Turns, then the turns between two rows, first turn first; the first pair answered
Q691:
[-0.46  1.15  0.47 -0.42  0.80 -1.18  0.58  0.43  0.22 -0.07  0.37  0.31
  1.34  0.75 -0.91 -0.39  0.37  0.62  0.10  0.56 -0.11  0.35  0.09 -0.04
 -0.22 -0.05  0.79 -0.29 -1.37 -0.42  0.31  0.84  0.83 -0.22  1.06 -0.49
  0.39  0.01 -0.95  0.92 -1.62  0.65  0.35  1.44 -0.14 -1.21 -0.98 -1.46]  ->  [ 0.02  0.94  0.65  0.01  0.85 -0.38  0.31 -0.60  0.22 -0.31  0.46  0.24
  0.86  0.06 -1.54  0.34  0.29  0.29  0.07 -0.09 -0.26  0.58  0.58 -0.24
 -0.19 -0.56  1.63 -0.39 -1.36 -0.21  0.39  0.20  1.24 -0.46  0.82 -0.97
  0.25 -0.14 -0.40  0.76 -1.43  0.44 -0.01  1.49 -0.07 -0.70 -1.18 -1.30]
[-1.11  2.37 -1.81  1.45  0.77  0.72  0.68  0.83 -0.52  0.06 -1.22 -0.29
  0.12 -0.36  1.24 -0.61 -0.16  1.32  1.93  0.50  0.22 -0.71  0.56  0.34
  0.30 -0.49 -1.10  0.45  0.70 -0.01 -0.56 -0.83  0.62  0.49 -1.28 -0.36
 -0.52  0.39 -0.70  0.59 -1.97  1.34  3.03  0.12  0.57  0.50 -0.35 -0.08]  ->  [-1.01  2.38 -1.76  1.45  0.72  1.06  0.59  0.63 -0.44 -0.39 -0.94 -0.28
  0.23 -0.32  1.10 -0.59 -0.19  1.40  2.02  0.50  0.29 -0.66  0.78  0.35
  0.50 -0.46 -0.53  0.22  0.32 -0.33 -0.63 -0.89  0.85  0.41 -1.18 -0.56
 -0.32  0.06 -0.91  0.76 -2.23  1.49  2.73  0.25  0.57  0.18 -0.44 -0.46]
[ 1.47 -0.27  0.38  0.22  1.59  0.13 -1.03 -2.09 -0.57  0.00 -0.25  0.71
  0.51 -1.09 -0.42  1.33  1.50 -0.40 -0.36 -0.51 -1.17 -0.88  0.05 -0.71
 -0.02 -0.72  2.50 -1.48  0.25  0.82 -0.06 -1.40 -0.21 -0.05  0.91 -0.88
  0.29  0.17  0.82 -1.65  1.51 -0.61  1.34  0.90  0.68  0.73  0.23  0.49]  ->  [ 1.01 -0.43  0.17 -0.13  1.71 -1.01 -0.98 -1.64 -0.91  0.71 -0.77  0.62
  0.76 -0.88  0.05  0.69  1.76 -0.52 -0.61 -0.43 -1.08 -1.08 -0.72 -0.69
 -0.33 -0.52  1.10 -1.08  0.88  1.12  0.09 -0.86 -0.70  0.37  0.61 -0.37
  0.02  0.71  0.74 -1.83  2.06 -0.67  2.02  0.52  0.75  1.13  0.51  1.21]
[-1.25  1.61  1.99 -0.30  0.01  0.19 -1.53 -0.41  0.76 -3.66  2.08  1.47
  1.96  0.00  0.80  2.39 -1.68  1.24  0.39  2.14 -0.77  0.47  0.86 -1.08
 -2.12 -1.67  2.18 -0.14 -1.70 -1.45  0.47  0.35 -0.81 -1.21  1.29 -2.45
  2.17 -3.70 -1.09  0.33 -1.40 -1.23 -0.45 -0.59 -0.32 -2.45 -1.65 -2.96]  ->  [-0.31  0.83  2.37  0.43  0.24  1.37 -2.01 -2.39  0.38 -3.37  1.65  1.19
  0.98 -1.66 -0.83  3.57 -1.42  0.29  0.16  0.83 -1.17  0.45  1.64 -1.89
 -2.38 -2.83  2.67 -0.03 -0.61 -0.50  0.91 -1.12 -0.41 -1.50  0.52 -3.35
  1.31 -2.96  0.34 -0.48 -0.84 -1.86 -0.92 -0.59 -0.15 -0.92 -1.67 -1.72]
Q813:
[ 2.42  0.54 -0.16 -0.79 -0.94  3.05 -1.05  3.44  3.15 -0.21  0.27 -0.52
 -0.17 -0.04 -1.60  0.77  1.45 -1.15 -1.64  0.80 -0.31  1.13  0.08 -2.25
  0.37  1.87  0.62 -0.88 -5.01  1.80 -0.86  0.05  0.29 -0.93 -0.36  0.56
  1.83  0.62 -1.35 -0.26  1.61 -0.91 -1.19 -0.97 -0.37 -1.90  1.03 -0.23]  ->  [ 2.70 -0.46 -0.30 -0.25 -0.63  2.71 -1.47  2.33  2.39  1.17 -0.89 -0.86
 -0.66 -1.22 -2.55  0.94  1.74 -2.28 -1.96 -0.37 -0.59  0.79 -0.25 -2.82
 -0.18  0.78 -0.66 -0.21 -3.07  3.00 -0.40 -0.62  0.15 -0.64 -1.07  0.21
  0.37  2.11  0.06 -1.29  2.76 -1.34 -0.74 -1.41 -0.20 -0.14  1.33  1.69]
[ 0.25  0.40  0.72  0.21  0.02  1.40 -0.40 -1.11  0.26 -0.61  0.62  0.24
 -0.20 -0.21 -0.98  0.64  0.38 -0.19 -0.09 -0.01 -0.77  0.73  0.85 -0.11
  0.97  0.05  2.04 -0.43 -0.89  0.05  0.13 -0.48  0.31 -0.88 -0.09 -0.40
  0.71  0.03  0.32  0.06  0.14 -0.35 -0.96  0.40  0.15 -0.51 -0.05 -0.60]  ->  [-0.01 -0.30  0.21  0.22  0.68  0.24 -0.57 -1.29 -0.40  0.86 -0.37 -0.24
 -0.54 -0.60 -1.17  0.12  0.57 -0.90 -0.32 -0.68 -0.85 -0.07  0.60 -0.30
  0.25 -0.65 -0.18  0.15  0.94  0.81  0.36 -0.18  0.24 -0.35 -0.44 -0.46
 -0.77  1.35  1.13 -0.28  1.25 -0.33  0.07 -0.08  0.47  0.58  0.20  1.12]
[-0.41 -0.13  1.08  2.85  1.19 -2.37 -2.07  0.47 -0.46  1.40 -2.08 -1.66
  0.71  0.58  0.21  0.06 -1.32 -1.69  2.23 -1.63 -1.23 -1.66 -1.48  0.65
  0.06  2.48  0.10 -0.65  0.03  0.02 -1.47  1.30  0.11 -1.50 -1.58  0.35
 -2.14  1.69  1.19 -0.35 -1.74 -0.13  1.97  1.16 -1.78  0.37 -1.85  0.36]  ->  [-0.54  0.41  0.97  2.65  0.87 -2.05 -1.72  1.26  0.01  0.55 -1.29 -1.56
  1.10  1.17  0.84 -0.06 -1.49 -1.07  2.35 -0.97 -0.91 -1.44 -1.44  0.99
  0.57  3.28  0.96 -0.94 -1.08 -0.72 -1.84  1.68  0.28 -1.62 -1.14  0.58
 -1.11  0.71  0.29  0.27 -2.51  0.24  1.74  1.41 -1.90 -0.85 -1.97 -0.94]
Q473:
[-0.51  0.66 -0.40 -0.23 -0.49 -3.15 -0.01  0.62  0.27  2.21 -0.61 -0.38
  1.00 -0.29  0.63  0.28  1.40 -0.21  0.76  0.01 -0.46 -0.89 -0.95  0.28
 -1.13  0.03 -0.20  0.14  1.16  0.63 -0.54  0.03  0.40 -1.23  0.23  0.58
 -1.52  1.33 -0.22 -0.77 -0.24  0.72 -0.14 -0.64 -0.07  0.66  0.36  1.07]  ->  [-0.25  0.54  0.48 -0.52 -1.43 -2.19 -0.48  0.09  0.60  1.40 -0.64 -0.06
  1.17 -1.03  0.27  0.76  1.61 -0.22  0.63  0.53 -1.30 -0.07 -1.66  0.00
 -1.03  0.80  1.59  0.13  0.43  1.07 -0.17 -0.68 -0.13 -1.64 -0.11  0.47
 -0.70  0.79 -0.21 -1.34 -0.56 -0.26 -1.27 -0.70 -0.29  0.76  0.33  0.56]
[-0.77 -0.64  1.28 -0.11 -0.13  0.41 -0.92 -1.03  0.60  0.01  1.72  0.20
  0.04 -1.05 -0.32  2.06  1.04 -1.39 -2.33 -1.64 -1.10  0.85  0.86 -0.76
  0.33 -0.93 -0.23  0.80  1.53  0.38 -0.59 -1.69 -0.54  0.35 -0.63 -1.04
 -0.54 -0.54  0.55 -1.33  0.14 -1.00 -0.73  0.60  0.24 -0.43  0.52  0.71]  ->  [-0.71 -0.33  1.08  0.16  0.21  0.76 -0.61 -0.90  0.68 -0.40  2.11 -0.03
 -0.23 -0.84 -0.37  2.14  0.93 -1.20 -2.18 -1.91 -0.60  0.67  1.59 -0.59
  0.51 -1.25  0.18  0.52  1.31 -0.08 -0.82 -1.64  0.02  0.26 -0.18 -1.39
 -0.40 -0.84  0.41 -0.69 -0.25 -0.53 -0.69  0.82  0.27 -1.00  0.37  0.28]
[ 0.52 -0.95  2.34 -0.30  0.68  1.30 -1.78 -0.94 -1.52  0.64  1.11 -0.72
 -2.12 -0.97 -0.85  1.67  1.85  1.65  0.60 -1.79  1.78  0.72 -0.05 -2.10
  1.72 -1.22 -1.12 -1.04 -1.11  0.35  1.64 -3.68  2.07 -0.66 -2.55  1.14
 -3.33  3.06  1.79  1.18  0.77  0.66  1.82 -0.42 -2.40  1.63  1.55  2.05]  ->  [ 0.72 -0.93  2.65 -0.25  0.29  1.60 -1.90 -1.17 -1.36  0.46  1.18 -0.51
 -2.16 -1.18 -0.92  1.86  1.94  1.72  0.69 -1.64  1.59  0.99 -0.23 -2.16
  1.71 -0.98 -0.67 -1.05 -1.38  0.51  1.67 -3.80  2.03 -0.72 -2.60  1.12
 -3.14  2.97  1.61  1.06  0.63  0.46  1.53 -0.40 -2.32  1.70  1.59  1.90]
[ 1.95  0.20 -1.35  0.71  1.76  0.08  0.41 -2.04 -0.45 -0.10  0.17  1.79
 -1.18 -2.00 -1.02  0.90 -1.48 -2.12  0.20 -1.78  1.55  0.01  3.00 -1.27
 -0.12 -1.46  0.19 -1.07  0.93  0.08  1.22  0.06  1.83 -0.86  0.88 -0.46
  0.41 -0.94  2.77  1.95  0.00  0.09 -0.25  0.26  0.33 -0.57  1.03  0.61]  ->  [ 1.48 -0.21 -1.63  0.41  1.96 -1.14  0.31 -1.67 -0.87  0.91 -0.57  1.51
 -0.97 -1.92 -0.57  0.28 -1.37 -2.30 -0.10 -1.81  1.47 -0.50  2.30 -1.21
 -0.64 -1.45 -1.52 -0.63  1.97  0.69  1.37  0.33  1.03 -0.41  0.58  0.08
 -0.14  0.04  3.02  1.59  0.82 -0.12  0.50 -0.16  0.61 -0.10  1.38  1.56]
Pairs:
(two turns a pair)
[-0.86 -0.88 -1.30  1.61 -0.49 -0.85 -1.16  0.96 -0.17 -0.44  0.93  0.07
  1.70  0.60  2.93 -2.12  2.05 -2.19  0.30  0.29  0.77  0.40  1.98 -1.24
 -0.61 -1.34 -0.62  2.50  0.60 -1.47 -1.76  0.28  0.99 -0.48  1.15  0.83
 -0.16  1.74 -0.22  1.57 -0.58  2.63  0.93 -0.17  1.13 -1.01  0.93 -1.97]  ->  [-0.97 -1.23 -1.21  1.31 -0.66 -1.17 -1.25  0.90 -0.47  0.02  0.50 -0.01
  1.90  0.50  3.03 -2.56  2.39 -2.41  0.07  0.38  0.61  0.45  1.42 -1.17
 -0.97 -0.99 -1.16  2.69  1.04 -1.13 -1.56  0.26  0.56 -0.41  0.91  1.05
 -0.40  2.15  0.03  1.03 -0.19  2.27  1.15 -0.39  1.08 -0.51  1.22 -1.63]
Q691, Q473
[-1.22 -0.36  0.67 -0.10 -0.78 -1.52 -1.17  1.33 -1.16 -0.60 -0.56  0.33
  0.83  1.55  1.80 -0.55 -0.39  0.53 -0.14 -0.14  0.00  0.39 -1.52  0.96
  0.59  2.56 -0.17 -1.08 -0.73 -0.36  0.57  0.00  0.05  1.30  0.11  0.57
  0.99 -0.72 -1.36 -0.91  0.38 -0.47  0.59 -0.57 -0.91 -0.25  0.17 -1.49]  ->  [-0.51 -0.16  1.04  0.50 -0.78  0.16 -1.29  0.40 -0.66 -1.74  0.23  0.42
  0.31  0.99  0.80  0.78 -0.68  0.46  0.02 -0.66 -0.03  0.77 -0.40  0.79
  0.97  1.98  1.80 -1.71 -1.51 -0.82  0.50 -1.11  0.85  0.77  0.09 -0.18
  1.54 -1.33 -1.15 -0.65 -0.34 -0.46 -0.53  0.03 -1.00 -0.49 -0.12 -2.04]
Q473, Q691
[-0.01  0.00  0.40  1.18  0.37 -0.04  1.44 -1.67 -0.74  0.11 -0.83 -0.09
 -1.16  0.40 -1.18  1.08  0.08 -0.01  0.71 -0.32  0.11 -0.57  1.24 -0.82
 -0.55 -1.13 -0.18 -0.08  0.32 -0.02 -0.35  0.17  0.72  0.75  0.46 -0.60
  0.48  0.33  1.20 -0.08 -0.13  0.17 -0.17 -0.25  0.42  0.32 -0.72  0.44]  ->  [-0.20 -0.36  0.89  0.64 -0.26 -0.64  1.07 -1.38 -0.90  0.58 -1.53  0.15
 -0.88  0.24 -0.92  0.65  0.50 -0.24  0.44  0.14 -0.32 -0.42  0.10 -0.97
 -0.67 -0.42 -0.63  0.40  0.82  0.66 -0.04  0.10 -0.36  0.97 -0.02  0.05
  0.39  0.80  1.35 -0.95  0.34 -0.53 -0.09 -0.80  0.25  0.82 -0.30  0.84]
Q691, Q473
[ 1.20  0.14 -1.97  0.89  1.15 -1.91  0.07  0.53 -0.56  1.49  0.09 -0.74
 -0.52  1.15 -0.89  0.12  0.27 -0.08 -0.59  0.37  0.69 -1.12  1.11 -0.72
 -0.23 -0.70 -2.39  0.51  1.27  0.79 -0.43  1.02  0.99  1.38  0.07 -0.02
 -2.89  2.80  0.81 -0.31 -0.10  0.53  2.16  1.72 -0.04  0.33 -0.59  1.71]  ->  [ 0.38  0.82 -1.78 -0.47  0.40 -2.70  0.18  2.28 -0.21  1.04  0.34 -0.13
  0.68  2.39  0.70 -0.98  0.44  0.85 -0.61  1.98  0.52 -0.58 -0.23 -0.04
  0.12  1.29 -2.24  0.48  0.16  0.12 -0.52  2.06 -0.03  1.68  0.42  1.13
 -1.59  1.97 -0.54 -0.13 -0.60  0.41  2.00  1.60 -0.30 -1.05 -0.31  0.42]
Q813, Q473
[-2.38  1.14 -0.43 -0.47 -0.12 -0.53 -1.15 -0.74  0.34  1.00 -1.71  1.52
 -0.80  0.11  1.18  0.15 -0.30  0.82  3.29 -0.39 -0.70 -1.42 -0.67  0.69
  0.31 -0.12 -1.73  0.37  1.58 -1.04  0.79 -1.17  0.05  2.22 -1.94 -0.87
 -0.63 -0.53 -1.79 -0.21  1.19  1.30  0.25  0.27 -1.32  0.44  0.72  0.70]  ->  [-2.04  1.60 -0.03 -0.27 -0.56  0.87 -1.13 -1.05  0.89 -0.35 -0.83  1.88
 -0.76  0.03  0.97  0.85 -0.62  1.19  3.51 -0.03 -0.76 -0.82 -0.01  0.65
  0.78  0.08  0.30 -0.35  0.23 -1.77  0.67 -1.55  0.57  1.75 -1.71 -1.15
  0.47 -1.74 -2.32  0.21  0.28  1.42 -0.78  0.75 -1.53 -0.30  0.30 -0.71]
Q813, Q691
[-1.74  2.05  0.86 -1.13  1.25 -0.64  1.19  1.30 -2.52 -1.73  1.18  2.67
  1.25  3.42  1.83 -2.07 -1.15 -0.97  0.29  0.24 -0.81 -0.05 -1.13 -0.76
 -0.53  2.58 -1.14  1.45 -2.15 -1.30 -0.03  1.87 -1.48  2.30  0.87  2.59
  0.77  0.98 -1.60 -0.19 -0.13  1.24  2.95 -1.39  0.04 -1.41  1.37 -0.67]  ->  [ 0.31  0.11  2.71 -0.04  0.77  2.15 -0.37 -3.04 -3.10 -1.81  0.24  2.61
 -0.36 -0.76 -1.70  0.20 -0.59 -3.03 -0.56 -1.88 -2.29  0.92 -0.73 -2.51
 -0.85  1.18  1.41  1.72 -0.63  1.15  1.36 -1.49 -1.22  1.30 -0.78  1.06
 -0.18  2.15  1.21 -2.61  0.87 -1.03  1.01 -1.60 -0.06  1.88  1.36  1.30]
Q813, Q813
[-0.46 -0.55  0.52  0.18  0.21  0.16 -0.01 -0.46  0.19 -0.19 -0.14 -0.37
 -0.17 -0.60 -0.26  0.08 -0.06 -0.36 -0.04  0.13 -0.14 -0.02 -0.13  0.17
  0.01 -0.38 -0.11  0.00  0.29  0.02 -0.32 -0.22  0.00  0.10  0.09 -0.10
 -0.31 -0.09  0.28 -0.61  0.05  0.27 -0.03 -0.21 -0.14  0.55  0.32  0.50]  ->  [-0.68 -0.18  0.37  0.08  0.13  0.06  0.33  0.06  0.35 -0.53  0.11 -0.28
  0.23 -0.01  0.22 -0.10 -0.18 -0.18  0.12  0.55  0.15  0.00 -0.10  0.41
  0.19 -0.12  0.08 -0.11 -0.34 -0.33 -0.56  0.36  0.10  0.10  0.51  0.13
  0.08 -0.56 -0.21 -0.16 -0.37  0.62  0.06 -0.19 -0.19 -0.20  0.15 -0.09]
Q813, Q813
[-2.08 -0.97 -0.63 -0.68  0.69 -0.55  0.21 -1.60  0.11  1.25  0.82  0.45
 -0.51  2.11  0.75  0.00  0.98  1.13 -0.07 -1.23  0.54  0.31  0.88  0.16
 -0.31 -1.14 -1.84 -0.47 -0.48  0.80  0.82  1.33 -0.27  0.44  1.18 -0.07
 -1.34 -0.44 -1.44  0.69  1.81  1.36  2.15  0.02  0.45 -1.49  1.58  2.31]  ->  [-2.37 -1.06  0.29 -1.76 -0.45 -0.54 -0.20 -1.10  0.33  1.01  0.64  1.15
  0.29  2.15  1.42 -0.52  1.19  1.41 -0.26  0.00 -0.43  1.23 -0.67  0.12
 -0.10  0.35 -1.09 -0.38 -1.05  1.32  1.25  1.39 -1.63  0.21  0.80  0.84
 -0.47 -0.88 -1.96 -0.10  1.63  0.41  1.42 -0.35  0.12 -1.68  1.88  1.73]
Q473, Q691
[-0.46  1.15  0.36  0.16 -1.79  0.11  0.18  3.27 -0.43  0.99  0.36 -1.38
 -0.37  0.95  0.33 -2.56  1.24  0.65 -0.09  0.42 -0.23  0.38  1.17  0.59
  1.02  0.69 -1.52 -0.48 -0.06 -1.18 -1.99  0.74  0.15  1.31  1.24  1.96
  0.18  1.12 -1.64  0.65 -1.83  0.98 -1.85  0.06 -0.40 -1.82  0.14 -1.20]  ->  [-0.21  1.20 -0.06  0.63 -1.13  0.03  0.30  2.94 -0.58  1.25  0.51 -1.72
 -0.83  0.87 -0.03 -2.25  1.04  0.47  0.06 -0.18  0.20 -0.20  2.03  0.48
  0.80 -0.07 -2.06 -0.51  0.39 -1.24 -2.05  0.74  0.70  1.46  1.26  1.54
 -0.31  1.34 -1.19  0.94 -1.80  1.45 -1.46  0.31 -0.17 -1.66 -0.14 -0.74]
Q691, Q473
[-0.26 -1.16 -0.82  0.42 -0.20  0.51 -0.47  2.31 -0.37  3.10 -1.12 -3.07
 -1.42 -1.71 -3.32  1.34  1.68 -1.60 -0.64 -2.01  1.91 -0.37 -0.12  0.27
 -1.54 -1.37 -1.98  0.80 -2.36  1.47  0.98 -0.98 -3.57 -1.19 -1.55  1.50
  2.41 -1.07 -0.31 -0.73  1.98  1.32 -0.03 -0.17  0.09  2.50  2.41  0.44]  ->  [-0.33 -1.21 -0.34 -0.03 -0.80  0.74 -0.61  2.55 -0.22  2.76 -1.05 -2.90
 -1.12 -1.89 -3.15  1.29  1.87 -1.52 -0.72 -1.58  1.52  0.03 -0.74  0.34
 -1.47 -0.68 -1.44  0.82 -2.85  1.62  1.02 -1.07 -3.89 -1.20 -1.63  1.68
  2.72 -1.36 -0.46 -1.04  1.93  0.87 -0.63 -0.34 -0.10  2.43  2.55  0.20]
Q473, Q691
[ 0.18 -1.37  1.60 -0.05 -2.97  1.31 -0.10 -0.74  1.04 -0.22  0.38  0.61
 -1.69  0.00 -1.88  0.26  1.79 -0.53  0.39 -0.48  0.36  1.69 -1.98 -0.91
  1.81  1.65 -0.49  0.21 -0.48  1.40  1.55 -0.84 -2.32 -1.13  1.62  1.76
  0.67  0.50 -0.06  0.07  0.86 -0.41 -1.99  0.62 -0.50  2.20  0.42 -0.51]  ->  [ 0.76 -1.64  0.51  1.13 -1.47  1.10  0.15 -1.60  0.47  0.55  0.19 -0.20
 -2.79 -0.30 -2.67  0.83  1.47 -1.16  0.52 -2.11  1.02  0.66 -0.16 -0.98
  1.51 -0.33 -2.05  0.21  0.69  1.38  1.22 -1.09 -0.94 -0.75  1.66  0.79
 -0.84  1.39  0.86  0.56  1.24  0.58 -0.95  0.83 -0.03  2.92  0.31  0.81]
Q473, Q813
